Each named turn below is shown by a few rows before and after it. Which turns, in which order, take the first row of each later pair to the second? The first pair is answered.
turn K:
[  5 -10   0  -2   7   0   2 -11   9 -10   9  14   8   1   6   4 -19   9
   4   5  -4  -6   1  -1  10  -3 -13   4  -3   9  17   2   1  -7   4  -3
   3   2 -13  -4  -6   8   5 -13  -5   9  10   0   0  -7  10 -13  -3  -4
  -3  -3  -7  12  -2   7  12]  ->  [ -7  -8  -6   2   6   1   2  -1  16  -6   0  13   2  -3   6  -3 -19  19
   6   1  -2  -8   0   0  12  -5 -14   8  -6  10  15   4   4  -3   8  -7
   0   1 -12  -2  -3   9  -1  -9  -7   7  11   1   2   0   2 -11   2  -2
  -5   1   0  14   2   7  14]
[-11   1  -2   2  -9   3   4  22  13  -7 -15   4  -5 -11   3  -9   2   8
  -5 -10  -1  -5   1  -2   5  -1  -7   5  -9   7   5   3   6   7   4  -3
   0  -5  -7   3  -6  -7  -1   4   6  -9   4   4   0   1 -10  -8  12  -8
   7   0  12   9   4   6   3]  ->  [-10   5  -7  -2  -5   0   5  28   1   2  -4   1 -11  -3  -1   5  -2   0
  -5  -9   5   9  -3   2   0  -2   0   7   2  -8   1   5   2  17   2  -7
   1  -3  -1   5 -10   2 -10   2  -2  -3  -2  12   1  -2 -10   0  21   1
  -2   7  12   1   5  -2  -5]
[-16 -22  -7   6 -16  -9   8  14  -4  14 -15  -5 -10   4 -14  -2   6  -6
  -1   6  -3 -16  -8   3  -3  -2   5   9   6  -7 -10 -15   9   9  20   7
  -3  -1   3  -6  -4   0   8   9  27 -10  -4  -7  -9   2  -6  11  21   0
   5  -3  15 -11  12  -1   9]  ->  [ -6 -23  -9   1  -9  -9   6  10 -12  14  -3  -5  -7   9 -19   7   2 -18
  -3   8  -2  -9  -8   4  -7  -4   8   7  10 -15 -10 -14   4  12  18   9
  -1  -1   5  -8  -6   4   6   5  25  -7  -8  -4 -11  -2  -1  18  22   3
   2   0  15 -14  10  -5   0]
[ 25   0  -4 -25 -10  -8  21  -7 -13  -2   8  -7 -22 -11   0 -12   4 -52
  -7  10  22  12   8  -6 -27 -26  -9  12  12  26   4  -2  20   6  -2  23
  -4  35   6 -15   2 -27  22  -5  13  -7  -5  10 -21  10   0   2  18 -10
  12  22  -4   1   1 -11   4]  ->  [ 21   0  -4 -23 -16  -4  22  -6  -3  -4  -1  -8 -25 -14   2 -19   6 -45
  -4  11  17   4  12  -8 -23 -27 -15  14   8  34   5  -5  22   3   2  22
  -7  35   2 -15   7 -31  24  -1  14  -8  -1   4 -23  12  -3  -2  18 -15
  15  18  -2   7   0  -8   8]
turn B:
[ 16 -16  21 -11 -15   8  31  -8  42   8 -11   4   7  -5  -1   4   0   4
  -8 -19  11   1  10  -4   8  11 -21  -5 -23  46  19   6   7   2   4  -5
 -17  -3   4  27   8  13  26  16 -17   2  -1  20  -7 -21   5  -9   4 -21
   5  11  -2  21  27 -17 -15]  ->  [  6 -12  11  -6 -16   4  31   8  37  18  -9  -4 -12  -4  -1   9  -1   7
  -6 -20  21  10   8   0   6  12 -18   6 -14  34  15   7   8  13   3 -16
 -17  -1   2  30   3  19  15  15 -26   5  -4  24  -1 -19  -1  -6  16 -11
  -4  19   4  20  30 -24 -20]
[ 20  10  -6   2  26  -8 -10  -5  -4  -3   8  -3   3  18   2   3   3  26
   2   2  29  13  12  14   1   9  11  -4  14   5  -5   7 -16  16 -20 -10
  -1   1  12   8  -7   7  -9  -7 -26   5 -11   8  -7 -18  10  -8  -9   6
  -1   7   6 -21 -14  -5  -4]  ->  [  9   5 -12   0  18 -12  -3  11 -13  12   4  -6 -10  20  -7   9   8  12
  -4   9  29   4  10  16  -1   7  19   5  18  -7 -12  -2 -11  28 -11   3
  -3  -1  16  10  -6   7  -9  -3   0   4 -13   8  -9 -12   4  -2  12  11
  -2   6  12 -32 -11  -3  -7]
[ -1  -1   8   6  -4   1  -7   2  14  -4 -13  14   0  -4   1 -11 -12   6
  -3 -11 -14 -10  -1 -13  20   9   3   2  -4   6   7  10  19  -3   9   2
  -1   5  -8  10  13 -12   8 -11   5   4   9   4  -7   6 -10   1  -9 -15
  17   0   1 -11  11   1  14]  ->  [ -3   2   5   8  -3   3  -6   6  17  -5 -14  12  -3  -4   7 -14 -14  13
  -1 -16  -8  -4   0 -11  21   7   2   4   0   6   6  12  19  -2   4  -9
  -2   9 -10  12  13 -10   2 -14 -12   8  10   8  -5   5 -12  -4 -13 -12
  11   8   1  -7  11  -3  13]
turn R:
[ -3   0  -7   3   5   0  -7   7 -11  14  -1  -4  -1   5 -10   3  -9  -7
  -3   4   4   7  -8   8 -11   0   9  -8  14 -14  -3   5 -10  13  -1   8
   9  -1  14  -3  -8   1  -6  -1   0   3   1  11  -5  -7   5  14   9  11
  -8   2   6  -1   3  -4  -6]  ->  [ -1   4  -8   6   7  -4  -5   6 -10   9  -1  -4  -3   3  -8  -1 -12  -2
  -1   0   9  12  -8  11 -14  -2   7 -10  12  -9  -2  10  -9  12  -4   0
   9   3  11  -5  -7   6  -9  -4 -12   4   2  11  -5 -10   4  13   6  13
  -9   6   4   2   4  -6  -4]
[  1   8   1  -4  -3   5  -4   4  10  -9 -11   2   5   7  12 -20 -11  15
   7 -13  -5   7   4   5   0  -3 -16   9   6   1  10   5  -3  -2  -2 -12
  -5   4  -3  -6   3   0  -8 -17 -17   9  14  -3  12 -14 -12  -3 -15  -3
  -5   2   3  12  -8   0 -11]  ->  [ 16   3   9 -11  -1   0   0 -12  -2 -12   1  10  22  13   7 -10  -8  -6
   1  -3 -19   3   5  -2  -2  -4  -9   0   4   2  12   3  -9  -5   0   8
   2   4   2  -7   4  -9   5 -17   7   3   7  -5   4 -18   0   2 -19 -11
   3  -3  -4   6  -7   8 -12]
[-23 -17   1 -11   8  17   5  18  10  26 -12  18 -23  -1   3   9 -38  -1
   9  11  19  10  21   6  28   9 -22  25  17  -2  20 -20  24  16   7 -14
  -6  29 -15   2   1  32  -8  -7   8  -8 -10  24  -8   3  -5  17  27  13
  -4   6   4  21  -9  -7  -7]  ->  [  0 -13   9 -13  22  20  -3  -6  11  12  -1  21  -8   0   7   7 -42   0
  14   7  19  26  24   5  28  10 -25  15  11   6  27 -14  15   4  -6 -20
   1  32 -19  -1   4  34  -8 -11 -13  -9  -9  22 -15  -9   9   8   2   5
  -3   8  -6  34 -14 -11 -12]
[  8 -17  -5  -3  14 -12   1   6  -6   4   9  -1   6  -2  -4  -9   2  -9
 -10  11 -10  -2  13 -18 -13  -2  30   0   9  13  13  -9   1 -21 -17   5
  -3   5 -10 -18   9  -5   4   2  35  -1   8 -21  -1  -1  12  24   8  -8
  -1  -6  10  -4  -3  -4  10]  ->  [-11 -11 -12   2   8 -14   1  26   0  15  -4  -9 -12  -5  -4 -17   3   8
  -7   6  -2  -4   9 -11 -13  -2  27   9  12  12   7  -9   8 -12 -16  -8
 -10   5 -13 -14   9  -2  -1   4  26   0  11 -19   5   4   1  26  21   2
  -2  -3  18  -3   1  -9  16]
Pairs:
Each pair is two turns apart.
[-15 -22   1  -1 -10 -10  30   2 -14  16 -13   7 -34   8  -6  -9 -13  10
 -10 -16 -16 -19  -8  -1 -14  -9   2   3 -17   1 -12 -24  14  -2   8  11
   1 -16 -25   4   5 -13 -12  13   6   0 -18   2   2   6  -2  -1   8 -16
   0 -29 -12 -12 -18 -28  24]  ->  [-11 -21   8  -1  -9 -10  25  -6  -9   7 -16   9 -27   1   0 -17 -15  16
  -7 -19 -15 -19  -6  -3 -13  -6  -2   0 -24  10  -7 -20  15 -10   7   7
   2 -16 -30   0   9 -15 -12  13  -2   1 -11  -4   2   5   1  -7  -1 -21
   6 -30 -16  -6 -18 -27  26]
B, R
[-18  -1 -13  22 -12   8 -17  15  -9   0 -32  26  13  -9  22  -8 -28  12
 -13 -21 -17  23   6  34   3 -25 -17  -8  20  26  14  28  -8   6   1  -2
 -16  -5 -18  -5 -12  28  24 -20   9  -8 -21  -8  27  -2  -3   0  -7 -14
 -14  38   2  21  28 -23   6]  ->  [-24  -6 -15  21 -18   5 -11  20 -15   7 -34  26  11  -9  11  -1 -19  -2
 -19  -8 -29  12   4  31   6 -24 -12  -8  19  21  11  21  -6  12   7  19
 -17 -11 -14  -3 -12  26  34 -15  38 -10 -23 -10  27   3  -8   4   6 -17
  -8  30   9  12  28 -18   7]
B, B
[  0  -1   1   2 -11   9  -1  -2  18 -18  -5  -5  -5   4  10 -21   4  17
   7 -14  10   6  -1  -4   9  -6 -11   9  -4  16  -1   7   1  -5  -2 -22
  -4   7 -17   0   2   6  -1   1 -21  -9   0  -9  -1   6  -5 -20 -12   1
   7   6  -4  16 -10  -4   5]  ->  [  1 -12   4  -6 -19   6  11  -2  -4  -9   1  -1  -1   6  -2  -2  13 -19
  -5   8 -11 -16   0 -11   5  -5   0   0  -4   2  -3  -5  -3  -1   7  19
   1  -3  -5   1   5  -6  16   3  38 -16  -8 -14  -9  12  -4  -9   5  -7
  18  -7  -1  -4  -7   9   3]
R, R
[ -8 -13   1  -4  -2  -2   8   2  10 -12 -23  -6   7  -4  16 -21  14  12
  -8   1 -16 -18   1  -8  12   3  -9  -8 -34  14   9  -4  -1  -4   7   0
  -2 -12 -11  -3   8 -16  14  19  18  -6  -6 -13  -8   9  -6 -11   2 -12
   9 -19   1  -1   4  16  14]  ->  [-12  -7  -3   1  -1   0   2   9  18 -12 -26 -11   1  -4  20 -24   9  32
   1  -6  -3  -8   1  -5  11   3 -13  -2 -30  15  10  -1   2   0   3 -20
  -8  -8 -16  -1   6 -10   4  17 -13  -2   1 -10  -3  10  -9 -14  -3  -5
   2 -12   2   6   5   9  15]
R, B
[  4  15  13 -12   8  10   6 -12  -6  -4 -11 -10  14  -4  18   9  -2   8
  14 -11  -3  27  21   3  -6  -7  -3 -15   4  21   6 -20 -12   1 -38 -14
  13  -3 -21 -10  -5 -24 -21  -5 -54 -10  10 -13  -7   6   3  19 -17 -15
 -14  -4   6   1  10  -5  -1]  ->  [ 12  10  18 -14  13  10   9 -18 -17  -1  -3  -6  21   0  14  19  -3  -6
   9  -5  -7  28  22   0  -8  -6   1 -21   6  12   2 -20 -13  -1 -38  -4
  18  -2 -15 -13  -3 -25 -18  -6 -42 -11   6 -10  -8   5  10  23 -18 -17
 -14  -4   4  -6   7  -3  -5]
R, B
[  4 -11   1  -2  -8 -23 -11 -32 -11 -12   2 -11  25  -6  -3  -4   2  -9
   3 -14  -3   2  -1  -1  -4 -13  -8  -4 -11   7   7  15 -11   9 -13   4
  11  13   9 -16   3   3   9  -1 -21  -7  -5  11 -24  -8  26 -15 -20   0
  -2   8  -4   0   5   2  -9]  ->  [-20 -20  -7   2 -20 -24  -2 -15  -8  -1 -11 -14  11 -11  -6  -7  12 -15
  -5  -6 -14 -22  -2  -4   1 -12  -1   5 -12   6   1   4   0  18   0  19
   5   4  15 -16   5  -6  19   6  13 -11  -6   7 -18   7  11  -8   1  -4
  10  -2   8 -13   9   9   0]
R, K
[ 27  -8  -3 -17 -10   3  13  12  17  -1 -13 -10 -16 -15 -22 -24  -5   7
  11 -20   5 -32   2   1   8  -8  -9   7  13   6  -7  -2  15 -13  -4  28
  -5  13 -26   1  12  11 -23 -29 -13 -13  11   0  -3  -3 -18 -10   6 -12
  -7 -22  13  22  -6   8 -16]  ->  [ 39  -5  -3 -19  -1   0  12   9  -4   5   8 -12 -15  -5 -26  -4 -12  -9
  10 -15  10 -14   1   5   0  -6   0   1  28 -11 -12  -3  11  -6 -12  25
  -2  15 -17   1   5  21 -28 -36 -18 -11   5   7  -6  -9  -8  -3   6  -1
 -21 -14  11  17  -8   0 -29]
K, K
[ -2  20  -1 -10  19   5  -6 -10  23 -29   6  -1  17  -5  24 -26 -17  31
  16  -5  21   2 -13   5  14  -7 -22  -4   7  15  21  21   3 -33   3 -33
  -7  -3 -11 -11  -6  -4   6   4 -24  -4   7  -9   2 -26   1  -6 -21   0
  13  18 -10  27 -15  13   7]  ->  [-22  10  -8 -13   2   4   5   9  28 -18 -14  -4  10 -17  16 -34  -3  23
   7   9   2 -34 -13  -3  18  -7 -19   2  -3  19  19   9  12 -28  18  -6
  -9 -11  -7 -10   3 -19  28  17  26 -13   5 -18   2 -10 -17  -5   2 -10
  27  -1   3  15 -11  30  19]
R, K
[-27  -1 -10  -9   2 -10   8   4  21   4 -44   0  -7 -14   2 -17   3  17
  -4   2   1 -14  -6  -5  -2   8  -7  12  -1  10  -2 -13  18 -14  22  -7
  -2  -7 -13  -9  10 -15  11   6  23  -4  15 -16  -2  -2  -9  -3   5  -7
  10  -1  -7 -11   4   5  21]  ->  [ -5   2 -18 -15  23 -15   8  -1 -17  18  -5   0  -9   6  -9  21  -9 -12
 -10  13  14  23  -6   5 -18   9  12   7  21 -32  -8 -11   3   1  11  -5
   6  -3  -4  -7  -2   2  -7  -5  11   3   0  -1  -2 -14  11   9  12  19
 -15  15 -11 -22   5 -15  -5]
K, K
[-12  10  -4  10  -2   1  -4   9  16  -1 -16   4  -2  -5   7 -17  -6  14
   9  -5   8  -2   9   0  11  -6 -10   9 -13   7   2  -6   6  -6   2 -14
  -8  -7  -9   3   5  -3  -6   3  -5   0   7   2   5   3 -11  -5  -6  -8
   9   2   3   8  -1  -3  -2]  ->  [ 11  11   2   4  12   0  -6 -10  -1  -5   9   8  11   3   3   1 -13  -3
  12   0   8  18   9  -2   1   0  -4  -2  -6  -4   3  -3  -6  -8  -7 -10
  -2  -4  -7   1   2   2  -9  -6 -16  -1   2   9  -2  -8   7  -2 -19   0
  -2   8  -8   8  -1 -12 -12]
K, R
[  8  -1  17  -2   2  -2 -11  -4  14  -5   4   9   8 -13  14 -16  -7  20
   7 -14   1   1  -5  -7   0   3 -16  -1  -7  28   2   2  -4  -7   0 -11
   4   1 -13  -5   0  -7   5  -2 -21  -4  -2   0   1   8  -5  -2  -7 -12
   2  -8  -7  12   7   3  11]  ->  [ -8  -8   8  -4  -8  -4   0   9   3   6  -1   9  -4 -15   4  -8   5   1
  -5   0 -11 -17  -7  -8   0  -1  -7   4  -5  14  -6  -8   1   4  10  13
   6  -4  -4  -3   0 -12  13   4  22  -5  -8  -3   1  17 -16   5  19 -12
   6 -15   3  -4  11  10  10]
R, R
[ 10  -4  12   0   2   0   2 -16   7 -19  -4   8  12  -9  17  -8   2   9
   6  -9  -5 -14   2  -3   7  -4 -11 -11 -11  14   8   4   3 -20  -7   2
  -2  -7 -11  -1  -1  -3  10   5 -10  -4  11  -8  -5  -6   5   0 -19 -25
  11  -4  -8  10  -1   7   6]  ->  [ 24  -4   9  -6   8  -1   4 -26  -5 -19  10  12  18  -2  10   4  -2  -4
   5  -4  -2  -3   2  -3   3  -2  -6 -15  -5   3   5   5  -4 -16 -11   8
  -1  -3  -4  -1  -2   2   7  -1  -9  -3   4  -5  -8 -14  15   4 -19 -21
   4  -3 -12   6  -2   6  -4]
B, R
[ 10  -3   4 -11  -6   1  14  -1 -26   2   5   6  15  12 -19   0  -1 -34
 -13  14 -18 -26   0 -12 -13   9  22 -16  -1  -5  -6  -2   0   4   0  29
   3 -12  11  -4  -3 -19  11   3  41   2  -1 -15 -10   7  -1  14   1  -2
  21  -2   6 -17   2  -1  -2]  ->  [ 22  17   7   0   9   2  -5 -10  -6 -13  11   6  17  15  -1 -15 -16   6
   9 -15  15  14   4  -2 -12  10   3 -12   3  10  -1  17  -6  -3 -18 -28
   3   0  -4  -4  -9   2 -17  -7 -50  10  10  -7  -7  -9   5   5 -30  10
  -1  22  -7   9  -2 -20  -9]
B, B
[ -5  -7   3  -7  17   2   1   7  -8  15 -16  -9 -28   8  26 -41  -4  11
   3  12  12 -11   1   3  -8  37  15  11   1 -18 -26  -8  -2   8  -7 -29
  -5   4   2 -19  -7   6 -16   5   4 -13  -2 -17  12  27   6  -5  12   7
   0 -29   1 -11   1  15   5]  ->  [  8 -10  12 -11  16   5   1 -13  -6   4 -16  -1  -8   8  26 -44  -4   1
   1  10  -2 -17   1  -5  -7  37   9   0 -10  -4 -21  -6  -6  -8  -9 -20
   0   2   2 -23   0  -2  -6   3  16 -14  -1 -23   2  21  14 -11  -3  -8
  10 -38  -6  -8   0  24   9]
B, B
[ 13   6  10   1  14  -4   9  -3 -14   3  20   8  11   9  -4   6  -3 -16
   1  -3   9  19  -7   4 -12   4   0   9  -1 -19   4  -1  -8   4  -5   7
   9   5   7  -1  -6   3   3  -5 -13   4  -5  -3  -2  -9   6  10   0   7
 -14  11   1  -7   6   6  -5]  ->  [ -4   2   9   0  -1  -4  19   5  -2   8   1   9   5  -1  -9  -2   9 -17
  -5   4  -6  -8  -8  -3  -2   1  -1  13  -8 -12   2  -7   1   1   3  23
   5  -2   6  -1   0  -9  14   5  24   0  -5  -6  -1   0  -8  13  13  -1
   4  -2   9 -13   6  17   6]
K, R
[ 33  12   4 -17  17  -5  11 -13  18  -7  -8   0   3  16 -19  12 -10  13
 -10 -18  27  25   8   9  -3  34   0 -16   6   4   8 -14 -31  -2  -4 -41
  17  -2  -6   3  -2 -12 -35  14 -49   1  13 -13  -2 -13   8  -9   2   7
   7  24  -5 -16  10   3   6]  ->  [ 32   9  10 -16  12  -1  11 -15  31 -15 -22   2   8  10 -15  -4  -7  21
  -8 -17  19  10  13   4   4  33 -11 -17  -2  20  13 -16 -26 -13  -1 -40
  17  -4  -7  -2   1 -20 -28  18 -43  -1  16 -18   0 -10   4 -15  -5  -6
  15  17  -7  -9  10  10  18]
K, K
[ -1   4  17  -1  -4   1  32  -2   0   6 -20   3  -7  12 -17  24  16  -9
   6   0 -14   4  10 -20  -2 -10  -3  13 -15  -7  -8  10  12 -17  -1  26
  -2  14  -7 -22  -1  -6  31   8  28  10   6   5   5   7  17   4   0   3
  -5  -1   3   0   5  18  -7]  ->  [ -8   8  11   4  -1  -2  27  14  -7  13 -17  -1 -19  19 -17  30  11  -3
   9  -3   2  19   6 -11  -8  -9   0  20  -4 -19 -14  12  11  -3  -1  11
  -8  16  -4 -16  -5   9  15   6   7  12   5  11   9   5  15   7  10  18
 -20   8   8   1   7   8 -13]
R, K
[ 19  13   2  -1  14  20  -6  -1 -19 -16  27   8 -17  -1  -1  25 -13  -3
  20 -11   8  16  22   7  -6  15  15  -3  19 -26   5   1 -23  17 -14   0
   4  -4  10 -15  -1   7  -9 -12   8  -2 -15  -8  15 -15  13   4  -5  -2
  12  -6   4  -3   3  -9 -12]  ->  [  0  16  -7   0  10  22  -4  18 -16  -4  16   2 -33  -4  -1  22 -11   4
  19 -10  14  13  19  10  -7  15  18  10  21 -32  -2  -1 -15  24  -8  -7
  -2  -3   9 -11  -2  10 -12  -8   5  -1 -14  -7  23  -7   0   5   9   7
   8  -6  13  -8   7 -10 -12]
R, R
[ 36  18  41   2  -8  12   0 -24   5  20  -8  16  39 -18 -27 -14  -1   8
  51   7  27 -13  -7   4  19 -12  12 -30  32  25  11 -10  17 -20   4   4
  14   5  19  -2   8  -2   7   2  -2 -27  -2 -31 -22  -9   8   2 -35 -34
   4   9   6  -7 -10  -3 -39]  ->  [ -7  16  18  13 -28  10   4  20  13  45 -30   3  -1 -27 -33 -20   9  22
  45   6  37 -26 -14  12  23 -11  17  -5  41  14  -5 -17  35   4  18  -1
   1   5  24   7   3   1   0  13   7 -29   2 -31 -11   9 -20   5  -2 -18
   1  13  29 -19  -3  -5 -33]
R, R
[ 21  -1   9   2  12   9   0 -27  -8 -15   5  10  22  12  -3  -3  -7  11
   5  -1 -14  -3   6  -5  -4   0  -9 -12 -10  20   7   4   0 -11 -14  -1
  10   4  -4  -6 -11 -10  -1  -8  -6  -9  13  -2  -8 -12   3   2 -18  -6
   7  -5 -16   1   4  -4   1]  ->  [ 15   4   7   8  15   7  -3 -18  -7  -9   7   7  10  14  -2  -1 -11  20
   8  -8   1  11   5   0  -6  -1  -5  -7   0  12   3   8   2  -5 -17 -17
   7   6  -8  -3 -13  -2 -13  -9 -29  -5  13   5  -1 -15   2   3 -14   9
  -2   5 -12   7   4 -13  -5]
B, K
[-21  -5  -7  11  10 -16  12  19   5  19 -22 -13 -21   5 -11  14   6  12
  -7   0  16   1  -9  13  10  -2   4  11  12 -11 -13 -11  16  25   7 -27
  -8   0  -2 -11 -11  17  -6   4 -12   2   5   0 -10   7 -18  13  20  20
 -36  31  27  -2  19  -1  10]  ->  [-25  -2  -3  16   5 -11   8  17  21  10 -33 -13 -14  -2  -6  -2   7  27
  -3  -5  14  -6  -6  15  15  -2  -7   9   2   7  -7 -11  19  14   7 -36
 -12   0  -9 -12  -4  12  -4   4 -23   3  11  -4  -9   9 -21   6   9  13
 -27  28  26   5  20   5  22]
B, R
[-14   6  -9   9 -19   6   0   6  22   2 -15  -4  -1  -1  16 -15   2  15
  12  -7   6 -11   4  -4   4  -1 -10 -12  -8  -7  -1   3   2   6  -4 -14
  -3   7   1  -2   3   7  -5   6 -20  -6  11  -8   9   7 -10 -14  -4   8
  -3   7  10   3  -1  -3  10]  ->  [-15  -1 -15   2 -18   0   8  13  -1  16  -3  -5  -7   7   2   7   6 -12
   3   8   0 -11   0  -3  -3   1   5 -13   0 -32  -6  -4  -2  20   0   6
  -3   7  11   0  -1   8  -2   4  10  -8   3  -4   6   7  -5  -1  13  16
  -8   8  17 -14   1  -3   1]
K, B
[-24 -16 -26  13 -18   2   1  35  18  21 -18  10   4   5 -12   0   2  -3
   0  19  -9 -38   6  -5 -13   0  -1  17  -8  -6  15   4   9   3   1  -1
   9  -7  30   9  18   2   0   7  27   2   6   7  -8  21 -12 -23  -3  -1
  39  -2  -8   1 -21   7   8]  ->  [ -7  -3 -17  17  -6   6 -12  14  31   3 -12  13  18   4   1 -10  -7  18
  12   6   1 -20  10  -1 -12   0 -14  10 -12  13  24  12   3 -10 -10 -27
  11  -4  22   6  16   5  -7   1 -18   4  11   8  -8   8   1 -35 -33  -3
  38   7 -22  17 -25   2   8]
B, B
